One turn or mirror swaps these rows in pairs. Which row does each one swap with?
The rows were stretched afterwards, more along some directions than others.
k145: -0.7 2.6 -5.1 0.1 -0.8 16.9 20.0 -7.1 -5.1 -4.0 -12.0 10.1 -10.1 5.0
 18.0 -10.6 15.8 -7.1 -33.1 -11.1 25.1 20.6 6.3 -1.2 -13.9 -16.8 15.0
 22.8
k36: 23.8 -5.1 -12.2 -7.1 13.4 -7.3 -1.0 10.3 -6.1 -12.7 24.0 27.6 24.9 -1.4
 -19.9 -16.3 -29.9 2.6 23.5 13.7 4.2 1.7 -8.7 14.8 -3.1 12.6 -13.9 -28.6
k767: 19.3 -10.4 0.2 1.0 22.7 -8.8 3.7 -0.6 -6.9 25.8 -3.9 -5.8 -4.6 8.6 -6.4
 3.3 0.8 14.8 6.6 -6.1 13.9 0.2 -3.2 -2.1 -6.5 6.5 21.5 1.4
k780: -1.2 2.7 -4.5 -3.0 6.5 4.8 22.5 -5.2 -7.2 -2.2 -19.4 13.5 -7.3 6.5 16.9
 -13.4 9.5 -13.2 -26.2 -14.8 19.2 16.6 5.1 1.1 -22.4 -19.3 9.1 19.8
k735: -4.4 4.3 -2.5 -3.2 8.8 14.6 -0.4 0.6 -0.6 -23.5 1.1 21.8 23.3 0.0 -21.4
 -28.6 -11.4 -3.3 32.1 13.2 4.8 8.4 8.2 7.1 0.4 -1.2 -7.7 0.9
k10: 4.9 -11.4 -21.9 -3.7 -1.2 4.6 5.9 19.8 -11.4 -11.1 16.6 37.7 28.6 0.0
 -15.2 -21.7 -28.4 -7.0 18.8 9.5 -5.0 4.2 -9.3 15.8 -4.3 12.6 -15.4
 -22.7
k356: 13.8 -6.9 -19.4 -10.5 11.2 0.4 5.3 21.4 -6.2 -7.2 17.7 42.9 28.9 3.2
 -18.1 -27.1 -28.4 -3.8 23.0 9.6 -3.2 4.5 -10.6 14.4 -10.1 10.6 -18.7
 -24.4
k726: 20.1 21.7 -2.8 11.6 21.1 23.1 23.6 9.2 17.3 -1.6 23.9 19.2 1.7 12.3 12.9
 -5.7 22.6 11.6 2.5 -29.5 14.0 9.2 21.4 -9.5 -9.7 9.9 11.3 19.0
k24: -13.9 6.8 -5.7 1.5 5.4 -1.2 -13.7 2.6 -16.0 -11.8 4.0 7.7 4.4 -1.0 -6.5
 -13.0 -27.6 22.2 -1.6 34.3 17.5 -6.8 -18.7 0.2 4.4 16.6 14.7 5.4
k890: 0.7 -1.7 -7.2 -8.9 -15.5 -7.4 -5.0 -30.3 -5.9 5.7 -26.8 -8.6 -4.9 -17.3
 -4.8 18.6 12.8 22.2 -36.0 21.8 44.4 -4.4 7.8 6.7 5.2 -7.4 4.0 10.5
k653: 16.3 -12.7 8.0 -1.1 23.0 -8.9 9.3 -3.2 -5.8 25.9 -4.4 -4.7 -3.0 3.0 -7.6
 5.3 10.0 5.3 5.7 -18.7 5.8 1.7 -2.1 -0.7 -14.1 0.2 22.3 5.8
k533: 16.9 20.2 -7.6 16.6 14.6 28.5 28.4 6.6 22.0 -0.7 19.9 18.6 1.3 7.7 6.2
 -4.0 12.6 5.9 7.4 -30.0 9.9 8.4 21.1 0.0 -3.4 8.1 5.9 17.4
k617: 17.0 12.4 -19.2 11.8 -9.5 29.5 6.0 9.7 14.9 -19.2 31.9 3.6 -5.9 17.2
 28.5 -7.7 -15.2 -0.3 -22.4 -13.6 14.1 15.3 8.8 -4.0 -4.7 -6.9 -13.2
 -1.3
k481: 1.9 5.9 -1.9 3.7 4.0 15.4 26.0 -0.9 -8.2 0.2 -11.5 13.5 -9.3 3.0 21.6
 -7.6 16.6 -6.9 -22.3 -26.2 14.2 15.0 5.4 1.2 -25.2 -11.6 18.0 20.5
k162: -1.3 -29.2 -0.1 -21.6 -36.9 -6.6 7.5 -0.2 -25.9 6.5 -11.8 3.6 3.9 14.1
 -6.5 -8.6 -18.6 15.3 -14.8 21.3 3.2 7.8 20.8 13.8 -10.9 0.8 -3.6 19.0
k813: -3.0 6.8 3.8 -8.3 7.8 13.1 8.4 6.5 -9.9 -20.6 5.7 29.7 24.9 9.4 -22.6
 -28.6 -15.3 -5.5 31.2 9.3 0.7 10.2 14.2 3.7 -10.1 0.0 -11.8 0.1
k854: 22.7 22.6 -0.1 7.1 24.8 20.0 20.4 8.1 16.9 -2.8 26.7 19.3 0.4 11.7 4.7
 -6.7 14.4 10.7 10.9 -30.0 12.9 9.5 18.0 1.0 -15.9 -1.0 3.3 19.4
k166: -15.5 -29.6 1.8 -12.7 -37.0 1.9 4.8 -6.8 -24.4 -2.7 -18.6 0.3 3.1 2.0
 -3.4 -5.8 -13.4 10.8 -11.6 20.1 2.5 12.5 20.1 17.2 3.5 -2.0 -3.3 21.7
k654: 12.0 -10.8 -4.1 1.8 -8.6 15.3 28.2 12.1 -1.5 28.4 8.3 4.5 -15.2 7.8 4.9
 -5.3 6.3 6.3 -11.1 -21.6 -2.7 9.9 16.6 -1.7 0.2 0.1 9.5 23.2
k316: 0.6 -2.2 -12.0 -4.2 -8.6 1.2 1.5 -31.6 -4.1 -3.1 -20.3 -4.1 -4.2 -8.0
 -8.9 22.1 14.7 22.5 -30.3 24.3 46.8 0.1 5.8 5.1 5.2 -5.1 5.4 8.7
k512: -9.9 -4.7 -14.6 -8.2 -11.2 -3.4 1.9 -24.7 -8.9 -0.3 -28.3 -1.6 -8.7 -7.4
 -6.2 18.8 14.0 10.2 -30.5 18.3 36.0 1.3 10.4 4.1 7.3 -13.1 6.2 12.6
k79: 11.3 23.0 -6.5 21.1 17.6 26.3 25.9 14.3 10.3 -6.7 10.2 27.0 0.1 6.5 10.1
 -7.3 9.1 -0.5 10.8 -26.5 4.0 7.1 18.9 -5.9 1.7 12.4 3.3 18.1
k544: -20.7 6.1 -12.8 4.3 -4.1 5.4 -14.3 1.4 -15.9 -2.1 1.3 11.7 10.5 2.3
 -13.2 -10.3 -23.6 17.4 -15.1 27.4 19.7 5.8 -12.5 3.4 12.2 15.7 14.4 8.6
k260: 11.3 3.9 -13.1 -7.2 -11.5 -8.6 -6.9 -31.5 -3.8 4.3 -14.8 -1.6 -0.3 -7.8
 -10.9 17.7 4.7 19.9 -35.0 22.2 40.4 1.5 9.0 -0.6 4.2 -1.3 3.2 10.9
k588: 2.4 -14.7 -1.9 -40.6 5.6 -3.4 7.4 2.6 0.4 4.9 -2.9 40.1 17.2 1.3 -9.0
 -19.6 3.1 15.2 -7.6 17.1 6.3 18.0 -3.7 13.7 -23.8 -30.0 -17.2 7.8
k119: 21.0 -2.1 7.0 -0.1 15.1 2.9 -4.8 18.3 -4.5 10.6 18.2 6.2 0.8 26.9 4.1
 6.9 -6.6 27.5 -2.3 -5.5 2.5 19.0 12.0 -3.1 12.3 12.7 13.7 3.5
k139: 6.7 -2.0 3.0 1.0 -9.0 14.3 23.2 16.3 -1.9 20.8 11.3 6.0 -11.7 5.5 0.5
 -0.5 -1.8 18.5 -11.4 -13.2 -3.2 8.5 12.2 2.7 -3.9 3.3 8.8 29.4
k985: -5.2 -10.8 1.8 5.2 -14.0 12.7 22.8 18.6 -8.2 23.7 4.1 11.5 -12.8 8.9
 11.7 -1.2 -4.6 9.8 -14.4 -21.6 -8.7 7.9 21.0 0.8 0.6 4.7 9.4 26.6
k610: -1.9 -9.0 0.8 -5.1 -11.2 4.8 20.0 16.5 -6.5 23.2 1.6 4.7 -12.5 0.9 4.3
 1.9 1.8 16.8 -14.6 -17.6 -1.9 5.3 14.1 4.6 -7.7 -2.4 4.7 26.7
k949: -14.9 -28.2 1.7 -17.7 -35.4 -3.8 6.1 -2.8 -31.8 -0.6 -12.2 1.1 2.9 5.1
 -7.9 -9.1 -22.1 15.0 -8.0 14.8 2.4 4.9 22.3 13.7 -7.6 -6.9 -8.7 14.9
k808: 10.8 -13.2 6.2 -8.7 28.3 -19.1 5.9 -0.8 -8.4 27.2 -12.7 -1.7 -2.1 10.6
 -7.3 -1.8 0.4 9.7 5.7 -6.5 8.8 2.2 -4.8 0.8 -15.6 -4.5 17.0 6.7
k198: 4.4 9.4 -4.7 -0.5 4.7 11.7 0.7 1.7 -7.8 -21.6 -2.9 21.1 13.9 5.2 -13.1
 -24.7 -19.0 1.6 30.6 10.8 0.1 12.6 4.6 5.7 -1.8 -1.1 -7.7 10.3
k151: 17.4 5.1 13.4 2.7 18.6 6.5 -6.6 12.5 -3.4 14.0 20.6 -0.3 -2.5 19.5 4.8
 10.0 -2.4 22.4 -6.5 -11.6 5.0 18.4 15.1 -6.3 14.3 7.8 13.1 4.3
k757: -3.3 -2.4 -10.1 -7.0 -14.2 -3.4 0.1 -30.3 -6.0 -0.6 -24.5 -1.0 -1.7
 -10.4 -13.1 19.3 14.3 8.0 -35.4 20.9 40.8 6.1 17.0 2.7 14.2 -0.5 10.8
 16.2
k684: 15.4 -7.1 -20.5 -11.1 9.9 -4.0 5.4 15.2 -5.4 -8.9 23.2 32.2 26.6 1.0
 -19.5 -21.3 -28.7 -1.5 20.8 13.3 4.4 0.9 -10.8 19.0 -12.0 7.0 -17.3
 -23.7
k88: -3.8 7.7 -0.1 -11.1 0.9 16.9 2.6 -2.0 -17.1 -19.9 5.8 21.0 19.2 10.2
 -17.5 -25.1 -17.6 -3.8 23.0 8.0 7.1 6.3 12.6 1.7 -6.2 0.4 -13.2 -0.1
k572: 2.2 6.0 -4.8 -4.5 8.4 11.2 4.7 6.5 -5.6 -18.9 3.4 29.9 22.1 19.7 -19.0
 -29.2 -16.1 -4.2 26.2 6.8 2.0 15.1 11.9 5.0 -4.2 2.9 -3.5 7.9
k219: -19.9 5.1 -10.6 6.3 -4.6 9.6 -8.7 3.9 -18.8 -5.0 -7.4 12.3 0.4 -3.6
 -12.2 -13.9 -31.6 17.2 -7.1 35.7 13.8 -1.0 -25.8 -4.4 11.5 9.2 10.1 7.1
k476: 16.6 5.6 13.3 0.3 23.5 3.7 -8.9 9.9 6.5 8.3 19.6 3.4 -4.9 21.5 3.0 12.5
 -6.1 24.9 -2.6 -7.5 4.2 18.7 11.0 -8.8 14.0 1.8 9.8 3.3
k416: -0.5 0.8 -5.7 0.1 -5.4 -3.3 0.9 -29.4 -5.5 -2.3 -22.8 3.4 -1.7 -11.2
 -13.6 17.3 15.0 8.8 -33.5 15.0 39.0 1.7 15.2 1.7 12.9 -0.8 7.1 7.9
k315: -7.9 2.0 -5.6 -2.0 2.9 14.0 18.6 -0.4 -7.5 -10.3 -15.4 24.3 -6.4 4.5
 14.6 -17.7 4.9 -8.3 -23.8 -14.8 12.8 16.8 -0.1 2.2 -20.2 -13.6 12.7
 19.8
k798: -6.4 -16.9 9.5 -24.5 -32.9 0.3 4.8 -3.6 -42.0 -1.9 -6.5 1.6 3.8 6.8
 -11.7 -4.6 -19.1 14.2 -11.4 19.6 9.3 4.2 21.8 12.0 -8.9 4.8 -8.7 10.2
k420: -14.7 -24.2 4.2 -17.1 -35.0 0.6 6.4 1.0 -29.6 -0.2 -19.7 3.5 2.9 -2.3
 -4.4 -6.7 -12.7 19.6 -10.2 23.3 5.2 6.0 21.6 18.8 -4.7 1.7 -1.9 15.0
k580: 8.9 25.1 -0.9 12.1 25.8 20.1 20.9 9.9 18.1 -5.9 15.3 26.3 4.0 3.7 7.2
 -10.0 12.6 4.0 11.6 -31.5 8.3 8.8 17.3 -3.9 -5.2 5.9 6.4 17.2
k398: -15.4 10.1 -5.3 -1.6 -0.7 -0.5 -12.1 10.0 -22.6 -3.3 -4.1 7.7 4.2 -3.0
 -1.9 -12.1 -19.5 37.0 -7.4 28.7 18.4 -3.1 -21.4 7.7 -3.7 10.4 15.8 12.8
k435: -6.7 -5.0 -10.3 0.4 -10.4 -4.1 -1.8 -29.1 -2.9 -1.7 -28.7 0.5 2.5 -15.3
 -11.7 15.6 16.1 2.2 -28.6 13.0 32.6 1.7 10.4 -0.4 20.9 -5.3 7.2 8.7
k81: 20.2 22.5 -6.8 14.4 20.7 26.4 32.1 10.2 8.5 -2.0 19.1 23.3 -3.6 13.4 6.2
 -10.9 18.1 -0.2 10.1 -32.7 9.1 11.7 20.4 -6.4 -2.3 11.6 5.6 20.6
k220: 27.6 24.8 -0.2 10.7 26.2 25.8 28.0 10.4 12.5 -2.4 29.7 19.6 -1.9 14.2
 9.9 -11.2 20.0 12.7 7.4 -30.1 16.1 14.1 19.3 1.4 -11.4 11.1 14.4 18.7
k287: -13.3 5.6 -16.6 -0.3 -3.6 4.9 -11.5 5.6 -12.7 -0.6 1.6 5.7 6.2 -0.4 -9.1
 -15.4 -26.7 22.7 -2.4 32.6 18.9 -3.7 -17.8 2.5 1.9 14.5 12.4 9.3
k467: -1.5 -10.1 4.1 -7.1 -6.4 10.9 20.1 15.5 -4.7 22.0 3.9 2.8 -12.0 7.3 7.2
 2.3 10.9 26.8 -12.9 -8.0 1.3 6.3 12.2 6.0 -10.7 -5.6 5.0 35.4
k439: -18.8 5.7 -8.8 0.6 3.3 5.0 -10.0 8.1 -15.0 2.7 -0.9 9.5 3.5 1.1 -5.7
 -16.4 -21.7 32.1 -5.6 28.2 17.5 -5.2 -19.3 4.7 -3.8 8.6 11.8 7.8
k871: -6.3 9.7 5.4 -3.7 7.0 8.5 2.6 0.4 -15.0 -25.3 -1.0 28.1 17.0 8.2 -14.7
 -26.5 -20.5 2.9 25.1 4.6 2.1 11.8 16.4 0.6 -2.4 -1.8 -5.8 8.8
k306: 22.6 15.3 -14.0 8.5 -4.1 29.3 6.8 4.7 12.7 -12.5 30.7 1.3 -2.5 14.8 28.3
 -6.8 -1.2 1.8 -23.2 -17.6 18.8 16.5 14.7 -4.3 -6.5 -8.1 -8.9 3.2
k976: 5.9 -9.1 2.4 -38.6 7.4 -5.2 3.6 -0.9 -1.1 2.1 -2.0 37.4 16.8 -2.6 -9.7
 -14.4 3.9 21.9 -1.8 19.4 5.3 16.2 -7.0 10.7 -24.1 -30.3 -13.3 11.0
k31: -9.9 -12.7 -6.2 -33.2 -0.4 5.5 7.0 3.0 0.6 -0.2 -4.8 36.3 11.7 0.0 0.1
 -23.6 -3.0 12.3 -8.5 16.1 3.7 21.0 -6.4 12.7 -15.8 -38.4 -14.8 9.2
k642: 23.5 7.7 -19.6 3.1 -7.7 27.4 7.6 7.3 15.5 -16.4 25.5 9.9 0.4 19.4 23.4
 -15.4 -4.8 -2.0 -21.4 -10.2 12.9 20.7 8.7 -6.4 -5.3 -13.7 -11.6 6.2
k91: 17.9 -19.0 -0.2 -7.7 19.5 -16.3 3.9 -5.7 -5.6 23.2 -11.2 -0.3 -3.7 4.3
 -11.8 5.2 0.2 12.8 5.7 -9.3 8.7 -4.3 -3.7 3.2 -15.1 1.4 14.8 0.0
k538: 18.8 -10.2 10.6 -0.6 23.2 -14.5 -1.6 -3.7 -5.7 28.3 -9.3 -4.8 -3.6 10.8
 -9.1 6.3 3.9 12.0 4.8 -10.3 8.6 0.8 2.1 -3.0 -6.8 3.9 19.5 7.5
k403: 5.0 -3.7 -0.6 2.8 -7.1 12.0 22.9 22.5 -9.8 22.7 9.2 7.3 -11.9 11.0 4.6
 2.0 8.4 14.6 -14.8 -20.4 -1.4 10.7 17.3 -3.8 -2.6 7.5 13.5 26.0
k790: -6.6 3.6 -4.4 5.1 -6.5 18.0 17.6 1.2 -9.4 -3.8 -12.0 11.2 -8.2 11.5 24.1
 -11.8 11.0 -5.8 -31.9 -17.8 19.1 17.6 9.4 5.4 -19.6 -9.9 13.6 23.9
k534: -27.1 9.5 -6.0 6.1 3.7 7.6 -15.1 6.1 -15.3 -4.8 -6.8 11.4 9.1 -6.7 -12.5
 -15.0 -20.3 15.5 -4.0 25.7 19.5 0.1 -18.1 5.3 15.8 12.1 15.2 4.8
k817: 9.1 -3.8 3.1 -4.9 -5.5 11.9 28.4 15.5 -10.8 24.3 8.6 7.1 -17.4 12.7 9.0
 -3.6 9.5 22.2 -12.4 -16.1 0.1 9.3 15.0 -1.2 -9.4 3.4 8.6 35.3
k73: -3.8 -11.3 -1.1 -36.5 6.8 -4.3 8.8 0.6 0.0 5.8 -6.4 40.4 13.6 -1.1 -6.7
 -19.8 -2.9 12.6 -6.2 18.3 3.8 17.1 -3.6 9.7 -17.2 -32.1 -12.3 11.1
k825: -11.2 -24.5 6.7 -22.5 -30.0 0.1 11.8 4.3 -29.1 2.8 -8.4 7.8 9.7 7.5
 -10.3 -10.3 -14.9 14.6 -3.0 19.8 1.8 5.4 22.8 14.9 -16.4 -1.8 -9.9 10.5

k653 pairs with -> k481
k780 pairs with -> k808
k81 pairs with -> k817
k617 pairs with -> k476
k420 pairs with -> k735
k544 pairs with -> k260
k219 pairs with -> k316
k757 pairs with -> k287
k610 pairs with -> k580
k798 pairs with -> k88
k588 pairs with -> k356
k162 pairs with -> k572
k24 pairs with -> k512
k73 pairs with -> k684
k976 pairs with -> k10
k403 pairs with -> k726
k985 pairs with -> k854

